Each named move below is a turn or a mirror, shown by a few rows before and after it. Which moves, in which order, take the first row of each later pair to the second? The first pair is answered.
move q_665:
[  4  -1  11  -1 -18  -6  24 -12   6   0  11 -10   3  -3  10  -4 -16   7
   3] -> [  6  -2  12   0 -19  -5  25 -12   9   0   9 -10   2  -8   8  -1 -15   6
   3]
[ -4  -6   0   6 -12  15  15 -24  -4   8  20  -8  -6  -9   4   1   1  11
  -9] -> [ -4  -3   0   3 -11  11  13 -24 -10   7  22  -8  -5  -1   8  -6  -1  15
  -8]
[  6  -9   6   1  -3  -1   5  12   1  -1   9  -9  -3 -18  -2   9  -6 -14
   2] -> [  2  -1   6  -6   1  -8   3  14 -16  -3  12  -9   2   6   9  -8 -12  -3
   3]
move q_205:
[-11 -11   6   3  -1 -12  11   9  -3  13  16  -9 -11  -7   5   8 -12  19
  -9] -> [ -8  -3  -9  -4  10 -11   4  -4  -9  19  14 -10   7   5  -6   3   1  26
   6]
[ 10  -1   9 -19  -9  18  -8   3   4 -27 -17  13 -19   9   4  -8  -9  -7
 -13] -> [  8 -21  -9 -14   3  14 -14  -7   4  -6 -18  12  -4 -20 -11   9  12  -9
 -22]
[ -8  -1  12  -2   1  -9  -2   4 -13  -8   3  -1  -8 -10  20  -9  -1  -1
   1] -> [ -9  -7   0  -2  10 -10  -8  -4 -15   2   3  -1   4 -18  10  -3  11   1
   4]
move q_783:
[ -7 -12  -5  13   0  -3   7  -4   5   8   4  -9   1 -14   0  14  -2   1
 -10] -> [  4   0 -13   2   8   9  -8  -3  12   1 -14  13   2   4  -8  -4   2   0
 -10]
[ -6 -14  -3   5   1 -11   3   0  -7  11   8  -7   3 -13   4   4  -1   4
  -8] -> [  5   2  -9  -7   7   4 -12  -1   0   1 -10  13   5   9  -5 -13   3   4
  -2]
[  7  -5   2   2   2   9  -6   3   4   2  -9  12  -6  -8  -4  -1   1  -4
 -11] -> [10  7  7  3 -7 12  1 -4  6 -5 -1  2 -9  0 -4  2  0 -4  7]
move q_263:
[ -8  -1   0  -9  16 -23  -5   6 -21  -6 -10 -17   6   8   1   4   4 -12
  11] -> [ -2  -4   8   8  -6  -4   9 -28 -10   1   8 -22  -3  -8   6  13   7  -5
  13]
[ -7  -6   2   4 -12   0  13 -18   0   7  12 -16  -4  -5   6   4  -2   2
   1] -> [-11  -4  -4 -11   9 -17   1  12 -13   3  -2 -11   5  11   3  -7  -5   0
  -6]
[ -1   0   5  15 -14  10   7 -12   3  -4   6   7 -16  -4  12 -11  -6   4
  -7] -> [ -5   6  -1  -1   8  -6  -4  22  -2 -15 -12   8  -8   8   1 -14  -5  -6
  -5]
Pairs:
Each pair is two moves apart.
[ 17   3 -10   2  -3   8   0 -17  -5   6   7  -6   0 -15   3   5   8  -3
  22] -> [ 10  -9 -19  -4  13  -4 -12   3 -13  12  -4   5   5 -20   3   2   8  -5
   1]
q_783 then q_263
[  9   1  -4  -8   3  -2 -11  14   1  -6 -18  -4   3   5  -8   1  -8 -14
  -9] -> [ 15   1  -6   3 -10  14  -5 -24   4   5  -2  -6   5   1  -4   2   0  -2
   0]
q_263 then q_205
[ 15   8  -6  -9   8   8  -7  11  16  -7 -21   6   2  -1 -17   1   4  -9
   8] -> [ 10  -4   2  10 -14  17   7 -26   8  10   8   5  -4 -12   6  -1  -1  12
  -5]
q_263 then q_783
[ 10 -13  -9  14  -2  -3   2  -7   6  12   0 -10   2 -19  -4  23  -2   0
  -1] -> [  8   4 -10  -1   4 -10  -7   4 -14   3  -5   0   7  23  11 -10 -15  13
  -2]
q_263 then q_205
[  0  -7   0   6   1   2  -4  -9  -5   6  -4  14  -4   3  12 -14   0  10
 -20] -> [  1 -10   6  13  -8   6   5 -15   4   6   2   5  -9 -12   9  -1   1   5
 -15]
q_783 then q_205
[ -2 -11  -9  -4  15  -5  -9  10  -6  13  -5   3  17   5   1 -16   5  -3
 -11] -> [ 10  11   5  -1  -5  11   6   0  15  -5  -2 -11   6   9  -6  -6   1 -11
  22]
q_263 then q_205
[  1   6 -11  -5   7   1  -6  -9  -3   5   0   1  10   7  -6  -2  11   6
   9] -> [ -5  -4  10   1  -5  -3   2  13   1  -4   3   2 -13  -1   9  -1  -8   0
 -11]
q_205 then q_783
[ -7  16  -8  -3   0  17  -7  -2   2   5  -3  19   9  -5 -19   0  19  -3
  11] -> [-17  20   0  -2  -7   2   6  -4 -15   6  16  -2  11   8  -4  -1   8   7
  20]
q_783 then q_665
[  2  -7  -4   7  -4   5  10 -13   4   9  11  -6  -5  -4   0   6   4   3
   0] -> [ -1 -13  -8   5   3  -3   6  -7  -3  13  10   0  -2  -3   2   2   3   6
 -11]
q_205 then q_783
[ -6   0   2  -2   6 -10  -1  12 -10  -5   5   5  -3   4   9  -7  -7   1
 -16] -> [  2   7  -7  -1   8  -2   0  -4   5  -2   3  -7   6  -7 -14  12   8  -8
  10]
q_263 then q_205
[  2  13   5   4  -3  18  -1  -5   8  -1  -9   2  -5   9  -6   1  -3 -11
  14] -> [  0   0   3   9  -3  21  -4 -12   9   9  -7  11  -8  -2  -2   1  -1  -8
  -1]
q_263 then q_665
[  7  15  10  -1   2   3  -8  13  -6 -13 -10   8  -4  13  -1  -6  -3   6
   8] -> [ 12  10   9   3  -1  12  -9  10   6 -13 -13  10  -8  -1  -9   2   2  -1
   6]
q_205 then q_783
